cols: E A B L Z
[ -4   1  78 -61  -1] = <102>
[  0   1 -61  -2  -7] = <176>
[  0   1 -61  -2   2] = <161>
[  1  -4 -61  -1  79] = <11>
order: [ -1  79   1  -4 -61] -> <11>
order: [-61   1  -1  -4  78] -> <102>
order: [-61  -4  -1   1  78] -> <102>
down: [0 1] -> E
down: [-1 -7] -> Z
order: [-61  -7  -2   0   1] -> <176>
order: [ -1 -61  78   1  -4] -> <102>

cols: R Q X T J G C H Y N
[ 40  63 -23  17 -41 -41 -30  71  11  51] -> <218>
[ 40  63 -23  17 -42 -41 -30  71  11  51] -> <45>
[ -2  48  64  10   7 -15 -78 -38 -57  24] -> <206>
[-26   8 -28 -61  22  31 -46 -98  10 -10] -> <102>
down: [-42   7  22] -> J
down: [17 10] -> T

cols: M D V W F
[-62 -88  27 -93   7] : <206>
[  32 -101  -49  -90   13] : <45>
[ 22 -76 -73 -80   1] : <28>
[-75 -73   1  22 -80] : <218>
[ 30 -99 -53 -89  11] : <11>
[ 29 -96 -58 -88   9] : <56>
[ 27 -93 -62 -87   7] : <93>
order: [  9  29 -96 -58 -88] -> <56>
order: [  1 -80 -73 -76  22] -> <28>
order: [  7 -87 -62 -93  27] -> <93>

cols: dareg borid tomaz fozem mateb Sep roko
[  21  -16   21 -102  -33   -5   31]  <148>
[  4 -36  36 -10 -12  28   6]  <56>
[  4 -40 -14  -7 -33  29  -8]  <11>
[-45  18 -45  -9 -96  23   7]  <161>
[  3 -37  30 -15 -10 -47  13]  <218>
[-35   3 -58 -12 -12  24   3]  <176>
[  2  25  -2 -16 -35  28  -1]  <28>
[ 23  -9  18   7 -45 -44 -96]  <45>
[  3  36  72  31 -25  17  27]  <93>
[  4 -40 -14  -7  28 -43  35]  <206>
[ 28 -93  -8  -9  10 -53 -14]  <102>
order: [-14  -7  28 -43  35   4 -40] -> <206>
order: [  7 -45  18 -45  -9 -96  23] -> <161>

cols: U K S P
[-98 -20  -4 -10] = <102>
[ 35 -15 -14  -5] = <28>
[-107   -5   -6  -12] = <93>
[-98 -20  -9  -8] = <218>
[ -12   -6   -6 -107] = <178>
[-107  -12   -4   -6] = <161>
[44 -4 -1 -9] = <11>
[ 4 -4 -1 -9] = <176>
down: [  -5  -12   -8 -107   -6   -9   -9] -> P
down: [-15  -5 -20] -> K
order: [-4  4 -1 -9] -> <176>
order: [ -12   -6   -5 -107] -> <93>
order: [-107  -12   -6   -5] -> <93>

cols: nep domol Siz bebe biz
[-23   4  -9 -63  26] -> <11>
[-23   4 -52 -63  26] -> <102>
[-23   4  -9 -25  21] -> <178>
[-23   4  -9 -33  16] -> <56>
down: [-63 -25 -33] -> bebe
q: [-23   4  -9 -33  16] -> <56>
down: [-63 -25] -> bebe
order: [ 26 -63 -52   4 -23] -> <102>
down: [-52  -9  -9] -> Siz

cols: tipar valum zogon sosi vin vakot mebiv
[ 14 -17 -42  63  11 -36  19] = <56>
[  8 -45 -42  63  15 -76  22] = <161>
[  8 -12 -42  63  11 -31  19] = <178>
[  8 -33 -42  63  11 -67  19] = <93>
[  5 -72 -42  63  14 -88  46] = <206>
[  8 -17 -33  21  11 -31  19] = <28>
[-42   5 -72  46  14 -88  62] = <218>
[-13 -42 -31  11  19   8  63] = <45>
[  8 -17 -42  36  11 -36  19] = <11>
[  8 -17 -42  64  -1 -36  21] = <176>
[  8 -17 -42  63  11 -36  19] = <102>
[ 17 -17 -42  63  11 -41  27] = <148>
order: [ 19  14 -17 -42  63  11 -36] -> <56>
order: [-42 -31 -12   8  11  19  63] -> <178>
order: [ 46   5 -72 -42  63  14 -88] -> <206>
order: [-72  14 -88 -42  63   5  46] -> <206>
order: [-88  46   5 -72 -42  63  14] -> <206>
down: [-88 -31 -88] -> vakot
down: [  8   8   5   8 -42 -13] -> tipar

cols: kise mig Bosef fede Dovab
[  27   44 -101  -32  -48]  <11>
[ -3 103 -83  64  -8]  <178>
[103 -84  -3  -8  64]  <28>
order: [ -8 -83  64  -3 103] -> <178>
order: [-83  -8  -3  64 103] -> <178>

cols: Bufu zut Mibid geguv tesi
[11  4 -3 34 -2] : <161>
[ -4   0   0 -80   4] : <28>
[-15   2   1   2  -2] : <206>
[ 14 -12   5 -21   1] : <102>
[ 71   7   7 -20  -1] : <56>
[51  6 -1  5  1] : <176>
[  2   2  -2 -14   1] : <11>
[28 -1 -1  8 -2] : <93>
[45  7 -4 54 -3] : <178>
[ 2  6 -1 87  5] : <45>
[ 23   9  -2 -71  -3] : <218>
down: [-20   5 -14   8] -> geguv
order: [  7  71 -20  -1   7] -> <56>
order: [  2   1 -15   2  -2] -> <206>

cols: ketak ler soz nof Pinim bavid
[-49 -90  62 -13 116 -20] -> <28>
[-13 115 -90  62 -20 -49] -> <176>
[-93  12  22 -38  -8   6] -> <148>
order: [-49 -20  62 -90 115 -13] -> <176>
order: [ -8   6 -93  12  22 -38] -> <148>
order: [-90 -20 -13 -49 115  62] -> <176>
order: [-20 116 -13  62 -90 -49] -> <28>
order: [-90 -49 -20 -13  62 116] -> <28>

cols: zik puti libes gupuf Kegin Mev
[-24  -9 108  14 -21  -8] = <176>
[29 -8 51 25 37 97] = <161>
[-24  -9  14 -21  -8 107] = <93>
[-26  34  17  13  -5 -30] = <56>
[30 43 10  2 18  7] = <11>
[ 70 -32 -26 -20  -2 -27] = <102>
[ 42 -78  -3  47  23 -28] = <45>
order: [-27  -2 -20 -26 -32  70] -> <102>
down: [-24  29 -24 -26] -> zik
order: [-24 -21  -9  -8  14 108] -> <176>
down: [-26  -3] -> libes
order: [107  -8 -21  14  -9 -24] -> <93>

cols: nena big sebe Nutas Goz dalu Tepa Fubif divo
[-40   3 -54 -50  47 -78  27  50 -65]  <218>
[ 91  30  74  26 -37 -68 -32 -62  59]  <56>
[ 91  59  74  26 -67 -37 -62  30 -31]  <148>
[-68  59 -31  30  74  91 -62  26 -37]  <176>
order: [-67 -62 -37 -31  26  30  59  74  91] -> <148>
order: [-37 -68  59 -31  30  74  91 -62  26] -> <176>

cols: pina nozo maf zofek felof bobor lela
[  8 -12  58 -61  12 -43  77]  <11>
[-59 -53  82  18  78  -8  59]  <178>
[ -2  94  87  94  80  56 -28]  <176>
[  8  58  77  12 -62 -43 -12]  <206>
[-88  53  58  95 -22   0  61]  <56>
[-32 -11   5 -21 -42 -97   3]  <28>
[-59 -66  62 -81 -34  70 -34]  <93>
[ 28  24  11 -64 -66 -49 -16]  <218>
[ 11 -49 -66 -64  28  24 -15]  <102>
[ 83  40 -98  13  57 -32 -88]  <45>
[-87  39 -96 -21  80 -45 -92]  <148>
[-87  39  27 -21  80 -45 -92]  <161>
order: [-66 -64 -49 -15  11  24  28] -> <102>
order: [-61 -43 -12   8  12  58  77] -> <11>
down: [-32 -59  28  11  83 -87 -87] -> pina
down: [-66 -98] -> maf

cols: nive vibob rapom ven Gage
[ 18 -74 -75 -15 -87] : <93>
[ 18 -52 -28   5 -40] : <56>
[ 23 -65  36 -16  -2] : <178>
[-15 -76 -87 -74  18] : <45>
[ 31 -67 -73 -14 -87] : <28>
[-32  33 -42  38 -32] : <218>
[-15  59  61  50  66] : <102>
[ 20 -79 -65 -17 -78] : <206>
[-32  62 -20  56   0] : <148>
[ -4 -88 -48 -35 -94] : <161>
down: [-52 -65 -76 -67  33  59 -79] -> vibob
down: [-15   5 -16 -74 -14  38  50 -17  56] -> ven
order: [-20  56   0 -32  62] -> <148>
down: [-67  33] -> vibob
order: [-87  18 -74 -75 -15] -> <93>
down: [-74 -52 -65] -> vibob

cols: Liga kovu Kol pide kig tena tel supel vul fesug
[ 18   1   9   3   8   3 -19   9  -4   3]  <148>
[-19   3   3  18  -4   3  10   1   8   9]  <206>
[ 10   9 -19   3   3  -4   1  18   7   3]  <45>
[ 20 -10 -14 -34  -8  52 -15 -29 -40   4]  <218>
order: [  3  18  -4   3  10   1   8   9 -19   3] -> <206>
order: [  3  10   9 -19   3   3  -4   1  18   7] -> <45>
q: [ 20 -10 -14 -34  -8  52 -15 -29 -40   4] -> <218>
down: [-19  10   1] -> tel
order: [ 10   1   8   9 -19   3   3  18  -4   3] -> <206>
down: [  8   7 -40] -> vul
order: [  1  18   7   3  10   9 -19   3   3  -4] -> <45>

cols: pofes seled bipan bemip Fevuz
[ 13  43 -51 -90  10]  <56>
[ 79 -48 -17  54  41]  <178>
[ 54 -48  41  79 -18]  <161>
[ 80  41 -39 -55  11]  <218>
[ 26  34 -49 -83  -3]  <45>
[ 13  15 -22 -56 -51]  <28>
[-17  54  40  79 -48]  <11>
order: [-17  41  79 -48  54] -> <178>
order: [-48  40  79  54 -17] -> <11>
order: [-83 -49  -3  26  34] -> <45>
order: [ 79 -18  54 -48  41] -> <161>
order: [-48 -17  41  54  79] -> <178>
down: [-48  41  34] -> seled

cols: fulav beba geko febu Dumi Mokup silab
[38 15 20 27 52 56 -7] -> <148>
[-17  40 -43 -53  47 -32  37] -> <11>
[ 16   7  31  53  58  98 -42] -> <206>
[ -4  64 -40 -55  23 -43  24] -> <161>
[ 52  13 -40  28 -54  -9   4] -> <45>
[  4  52 -40 -54  29  -9  13] -> <178>
[ 26  -4  36  15  66  44 -13] -> <56>
down: [-55  28 -54] -> febu
down: [ 98 -43  -9  -9  44] -> Mokup
order: [-54 -40  -9   4  13  29  52] -> <178>

cols: puruk zini semel gizo davo vebif
[-65  39  -7  15   6  45] = <102>
[ 104    4   33 -104   97  -90] = <28>
[-108  -15  -72   39   67   92] = <93>
[ 104  -73   33 -104   97  -90] = <56>
[  33  -90    4  104   97 -103] = <161>
[-31 -18 -40  86 -32  19] = <206>
down: [ 45 -90  92 -90] -> vebif
down: [-72  33] -> semel
down: [-103   19] -> vebif
down: [ -7  33 -72] -> semel
down: [ 104 -108  104   33] -> puruk
order: [-104    4   33   97  104  -90] -> <28>

cols: ferof Tirad miz ser nogim sigel dozo sorut buluf
[-59 -91 -32 -57  86  41  38  94  14]  <206>
[-59 -91 -32 -57  86  41  16  53 -20]  <93>
[ 29  14 -17  19 -19  -6  -1  30  -5]  <45>
[  75  -90  111   32   53   19 -115  -47   -2]  <28>
[-59 -91 -32 -57  35  67 -64   9  21]  <176>
[-59  53 -32 -21 -57  41  86  16 -91]  <178>
down: [-115  -64   86] -> dozo
order: [-91  16  86  41 -57 -21 -32  53 -59] -> <178>
order: [ 14  94  38  41  86 -57 -32 -91 -59] -> <206>
down: [16 -1] -> dozo
down: [-91 -91  14] -> Tirad
order: [ 41 -20 -91 -32 -59  86  53 -57  16] -> <93>

cols: nosa let fepu kisu gomuv sude bib Pid gubup
[104 -49  21  47  19 -26  78  31  -1]  <45>
[ 47 -49  -1  21 -26  31 105  78  19]  <93>
[  11  -36 -117   43   18   24  -15   -3 -105]  <161>
[  75 -110  -16   19   -8   10   12   34   -4]  <176>
[-21  -6  -3 -44  -8   6 -73 -34   7]  <148>
[-76  38 -16 -37 -17  20 -68 -68 -54]  <178>
[-36  28 -22 -25 -76   0  14 -30  -7]  <11>
[ 75 -51 -16  19  -8  10  12  34  -4]  <56>
[  -3  -15   18   24   43   11 -105 -118  -36]  <102>
[  5  63 -20 -15  -5 -62 -52  -8  38]  <28>
[-11  29  16 -26   7   4 -13  18   4]  <206>
down: [-25  19  24 -15 -26] -> kisu
order: [ -36 -118 -105   11   43   24   18  -15   -3] -> <102>
down: [-17 -76  -8  43  -5   7] -> gomuv
down: [-8 18] -> Pid
down: [-25  19  24] -> kisu
down: [ 21  43  19 -44 -37 -25] -> kisu
order: [ 78  31  21  19  47 -26 105  -1 -49] -> <93>

cols: futi viki bam ded
[-89  23  50 -41] = <218>
[-58  62  30  57] = <206>
[ 49 -89 -41  23] = <45>
[ -86  -89   46 -124] = <102>
[-89  51  23 -41] = <148>
down: [-124  -41] -> ded
order: [ 50 -41 -89  23] -> <218>
order: [-124  -86  -89   46] -> <102>
order: [-89 -41  23  51] -> <148>
down: [-41  57  23] -> ded
down: [ 62 -89] -> viki
order: [-41 -89  23  50] -> <218>

cols: Koris fita Kevon penog fige Vafu
[-69  31  93 -66  46   3] : <161>
[  3  31  46  94 -66 -69] : <102>
[ 27 -15 -47  -8  16  54] : <206>
order: [-47 -15  -8  16  27  54] -> <206>
order: [-69 -66  94  46  31   3] -> <102>
order: [ 93 -66  46   3 -69  31] -> <161>

cols: kab talam raza fuvug Vaten Gugi
[ 58  -8 117  39   0  18]  <11>
[  1  53  45  16  14 -14]  <102>
[-58   0   0  30   0   0]  <45>
[ 53  45  16  14 -14   0]  <93>
order: [  0   0  30   0   0 -58] -> <45>
order: [-14   0  14  16  45  53] -> <93>
order: [-14  14  16  45  53   1] -> <102>

cols: vop laku zepi mifu tegif boma leme rado dis gude
[ 18  18 -18 -48  31 -19 -29  48  17 -12] -> <56>
[-20 -18  79  52 -45  -4  10  16   6  50] -> <178>
[-23 -17 -35  18   9  18   2 -16   6   5] -> <102>
[-20 -18  79  52 -45  -4  10  16   6   4] -> <176>
[  6  -4  79 -18  10  52  16 -20  50 -46] -> <93>
[ 25  11  28  23  -2  10 -18  14  12   5] -> <28>
[-12  -9  -4 -35  29 -13   9 -60  34   9] -> <45>
order: [ -4 -18   6  10  50 -45 -20  52  16  79] -> <178>
order: [  5  25  11  28  23  -2  10 -18  14  12] -> <28>

cols: rudo nedev Kug vur Ral Muror rul
[-24  51  30  49  46   0   3] : <218>
[11  3 -8 50 26 46  4] : <148>
[ 20  19  17   2 -26  50  30] : <11>
[32 40 14 13  0 86 23] : <161>
[40 32 87 23 14 13  0] : <93>
[-24  51  30  49   4   0   3] : <178>
order: [ 0 13 14 23 32 40 87] -> <93>
down: [3 4] -> rul

cols: Pime Dono nopak Mefi kavu Ginus menub vedid
[ 30  -8  11  64 -67  50 -15 -38] : <148>
[-10 -33  16 -21 -75  -6  23  11] : <206>
[ -7 -22  24 -31 -55 -25  19  16] : <45>
[-31 -22  16  19  24 -55  -8 -25] : <11>
[ 22  40  39  -9  51 -31 -31 -12] : <218>
[ 24  22  30  68   8  42 -39  -9] : <28>
[ -8  51 -67 -15 -38  64  11  30] : <176>
[ 26  47  30  46  61  13 -48 -11] : <56>
[-16  27  17 -48  44 -52 -17  25] : <161>
[ -8  48   9  23  91  18 -50  -2] : <102>
down: [24 -8] -> Pime
order: [ 64  50  30  11  -8 -67 -15 -38] -> <148>
order: [ 16  19 -25 -55 -31  24 -22  -7] -> <45>
order: [-48  13  26 -11  61  30  46  47] -> <56>
down: [ 16 -25] -> vedid
down: [-10  -7] -> Pime
order: [-55  16 -31  24  -7 -25 -22  19] -> <45>

cols: somel lize Domod kuze
[-35 -35  38  31]  <102>
[-35  31 -36 -83]  <11>
[-35  31 -36  38]  <161>
[24 44 53 37]  <176>
[ 24  35 -73  43]  <56>
[ 70 -21  47 110]  <218>
[ 57 -19 -44  94]  <28>
[ 70 -21  47 100]  <206>
[ 58 -37  74  61]  <93>
[ -44   18  -16 -107]  <178>
[ 57  23 -44  94]  <45>
order: [ -16 -107  -44   18] -> <178>
order: [ 38 -35  31 -36] -> <161>
down: [-36  53 -73  47 -44  47  74] -> Domod

cols: lizu tuvo zil Tiv
[ 31 -37 -44 -22] = <102>
[  4 -36 -83 -27] = <28>
[-83   4 -36 -28] = <178>
[ 31 -37 -44   9] = <218>
order: [-27   4 -36 -83] -> <28>
down: [-37 -36] -> tuvo
down: [-44 -83 -36] -> zil
down: [-44 -83] -> zil
down: [-36   4] -> tuvo

cols: mube tirep Biga nufa ralif tanif golag dun Memu
[  9  -2   2  78  34  20  -9 124  86] : <161>
[ 10   2  20 124  86  -2  -9  34  78] : <218>
[ 31  -5 -15  60  14  28  10  21  48] : <56>
order: [ 10  86  20  -2  -9   2  78  34 124] -> <218>
order: [ -9  -2   2  10  20  34  78  86 124] -> <218>
down: [10 31] -> mube

cols: fabib Zer kazo dafod toda sume zasa Subev gogi
[-45 -44  65  67 110 -90  74  27 -45] -> <56>
[-16 -49  -7  18   7 -17  62  33 -49] -> <161>
[-46  15  71 -32 -22  50   1  -5 -20] -> <93>
order: [-20  -5   1  50 -22 -32  71  15 -46] -> <93>
down: [65 -7] -> kazo
down: [-17  50] -> sume

cols: Ziron tufuz koru Beleb vepa Gugal Boto
[ -2  96  -1  41  32 -79 116]  <178>
[  1 -72 -25  32 -70  18  47]  <28>
[-25 -70   1 -72  32  48  18]  <93>
order: [ -1  41  32 -79 116  -2  96] -> <178>
down: [-2  1] -> Ziron
down: [ 96 -72] -> tufuz
down: [ 32 -70] -> vepa
order: [ 47  18 -70  32 -25 -72   1] -> <28>
order: [-72 -70 -25   1  18  32  48] -> <93>

cols: Maku rili Kefo finol
[  3 -63  98 -93] -> <161>
[   3  -61   73 -100] -> <28>
[  3  13 -85  23] -> <11>
[  4  24 -73  10] -> <178>
[  3 -45  21 -61] -> <218>
[  4 -69 -16 -54] -> <206>
[  3 -54  12 -71] -> <56>
[  3 -21 -43  42] -> <102>
[-43   3  41 -21] -> <45>
down: [-54 -21   3] -> rili
order: [-43 -21   3  42] -> <102>
down: [ 98  73 -85 -73  21 -16  12 -43] -> Kefo
down: [ 13  24 -45 -69 -54 -21   3] -> rili
down: [-100   23   10  -61  -54  -71   42  -21] -> finol

